In the data rows, 500 means zero.
Some points, one per row:
[510,545,332,484,437,523,418,719,650,272,421,622,338,442,395,582]
[693,890,483,506,462,791,701,186,290,594,459,352,288,482,570,284]
[602,435,328,307,442,456,634,546,897,619,304,696,512,265,546,601]
[603,573,365,341,551,664,667,582,684,702,322,361,379,256,691,404]
[394,765,520,853,494,505,456,354,066,179,673,575,226,999,428,387]
[541,380,456,347,500,567,520,504,771,715,380,418,582,061,574,375]
[611,508,397,332,595,573,471,550,807,717,291,484,604,099,666,579]
[464,519,476,452,506,677,542,570,507,556,285,140,460,338,641,484]
[557,559,589,376,502,374,562,647,521,661,534,386,598,190,452,468]
[506,534,539,502,522,582,512,521,460,349,495,470,506,568,543,455]
[511,425,190,372,443,296,431,745,745,395,452,763,544,382,382,564]
[418,312,359,566,492,296,273,689,647,097,498,880,420,706,267,729]
[439,527,316,479,397,412,366,691,754,492,402,745,437,467,455,671]
[408,515,433,580,417,587,639,415,510,467,619,260,494,587,509,462]
[552,513,458,629,522,653,566,499,495,437,523,483,397,576,446,529]
[519,418,471,553,490,325,546,538,607,386,552,673,518,673,520,536]
[499,428,645,371,566,435,193,759,339,352,548,671,516,465,517,524]
[576,424,444,313,559,485,654,595,719,528,350,581,520,307,474,604]
[528,455,481,413,600,704,597,401,649,647,427,460,507,261,519,495]
[537,632,531,504,522,409,386,545,334,477,505,417,471,582,520,477]
[410,342,660,522,473,470,501,461,523,550,530,332,628,388,568,500]
[417,374,404,502,538,451,471,719,712,677,353,308,601,163,570,468]
[451,292,547,334,587,321,268,791,545,535,456,545,687,051,526,591]
[537,308,419,461,573,428,481,541,619,435,550,606,607,508,290,658]
[541,596,478,346,491,674,511,550,537,692,375,516,524,370,635,468]
[402,639,722,608,531,618,425,266,104,460,740,432,466,899,490,417]
[468,606,444,497,448,423,525,564,465,371,495,531,393,478,425,559]
[599,713,539,618,449,581,500,334,307,575,529,621,345,677,556,363]
[479,768,470,734,501,576,574,366,182,490,581,562,213,981,577,371]
[406,499,482,587,430,578,493,405,510,437,661,373,461,614,473,521]
[534,436,709,389,527,610,510,293,470,871,504,349,659,179,521,344]
[533,479,385,620,483,450,529,447,505,319,434,704,362,809,442,470]
[515,464,431,493,470,443,508,642,513,203,505,537,467,669,405,607]
[462,486,464,415,460,494,517,483,434,581,549,373,487,515,481,519]
Here are 32 more points, each followed by its number:
[578,465,400,371,487,443,665,552,731,912,417,400,615,161,534,477] 0
[587,694,576,425,500,504,594,396,558,835,385,461,591,337,690,418] 1
[357,369,299,503,417,416,334,770,712,236,498,866,406,617,377,726] 2
[444,675,519,740,572,592,582,244,255,412,541,602,454,798,394,405] 3
[588,684,505,730,537,541,559,273,189,381,532,477,323,724,522,405] 4
[428,324,371,417,466,454,351,795,655,387,412,556,401,347,225,592] 5
[397,394,591,643,518,368,364,624,360,214,584,709,496,839,376,592] 6
[522,568,399,647,409,536,626,563,427,546,610,491,377,835,431,479] 7
[314,225,451,627,459,338,453,612,395,074,738,748,579,781,217,675] 8
[522,557,635,367,538,524,438,442,437,627,452,354,528,306,653,395] 9
[480,442,733,480,475,571,512,421,392,426,515,190,508,462,603,396] 10
[420,439,298,702,390,303,428,591,664,259,527,886,382,918,298,708] 11
[492,498,639,411,435,563,569,395,378,689,537,452,585,344,595,510] 12
[536,845,690,567,482,737,629,167,264,649,502,333,401,544,665,288] 13
[458,703,589,598,526,718,611,156,352,549,486,411,506,685,475,318] 14
[409,422,576,503,548,454,420,352,414,559,504,290,557,455,535,388] 15
[552,530,489,494,568,466,473,476,635,782,350,589,615,413,614,405] 16
[474,619,677,595,430,428,628,371,311,562,533,487,356,833,579,380] 17
[485,518,397,646,462,619,424,575,437,260,533,684,399,703,389,554] 18
[572,593,703,434,681,551,464,334,348,952,509,115,569,071,740,254] 19
[409,340,257,613,432,436,350,826,686,132,390,588,400,536,337,704] 20
[520,567,583,584,526,680,538,335,198,378,664,387,504,761,446,476] 21
[605,518,490,689,478,594,477,524,346,296,638,501,371,678,342,407] 22
[539,313,320,359,497,317,627,587,971,661,309,732,496,237,494,571] 23
[549,401,455,440,514,419,509,565,643,587,466,798,561,280,441,556] 24
[554,660,510,403,578,548,553,405,492,695,314,271,498,239,637,368] 25
[404,365,285,546,573,501,511,553,746,423,434,801,501,430,289,594] 26
[475,628,800,578,426,560,627,256,158,445,664,128,445,778,574,217] 27
[599,444,450,367,606,576,434,539,680,655,375,479,635,199,609,602] 28
[609,390,627,407,514,491,629,489,589,809,517,363,653,232,605,465] 29
[479,460,248,395,387,342,346,654,768,537,396,860,452,419,442,625] 30
[412,532,512,518,505,562,486,515,567,594,385,354,591,421,555,504] 31
Which two of these numbered points are nearest to each point below, ignoring the 2 directions in which the first points spread most? Their numbers follow each, nearest first.
[442,492,416,645,414,549,421,650,402,156,463,399,399,687,416,624] > 20 31
[585,641,548,356,443,569,570,508,513,661,446,470,587,492,728,524] > 1 13
[441,614,458,658,367,516,437,577,365,245,560,709,230,968,401,585] > 2 18
[509,424,403,383,550,587,508,535,678,655,418,497,672,325,512,612] > 28 31
[578,299,356,358,467,455,528,596,713,574,514,418,667,124,519,519] > 21 22
[509,445,473,242,415,588,637,451,746,738,399,276,554,097,585,440] > 2 13
[488,417,426,468,514,500,492,665,694,487,545,653,566,629,535,569] > 7 2
[391,407,594,516,436,379,505,566,454,260,581,421,554,650,487,490] > 27 10
[450,424,550,577,621,649,484,318,605,492,393,602,434,470,452,524] > 26 14
[549,560,593,645,485,572,565,448,436,340,513,622,529,910,633,577] > 28 13
[532,558,198,389,546,394,447,716,692,461,392,787,307,425,412,603] > 30 2
[483,633,515,683,576,392,474,493,305,365,562,761,516,936,566,634] > 1 16
[519,533,840,225,574,512,322,491,277,552,489,397,615,340,605,359] > 9 6
[504,534,578,467,488,384,465,426,322,418,664,597,486,588,426,587] > 12 29
[440,540,453,374,433,494,517,503,636,485,465,493,323,380,475,598] > 2 13
[495,373,420,151,563,599,393,594,758,746,300,419,428,000,450,467] > 5 2
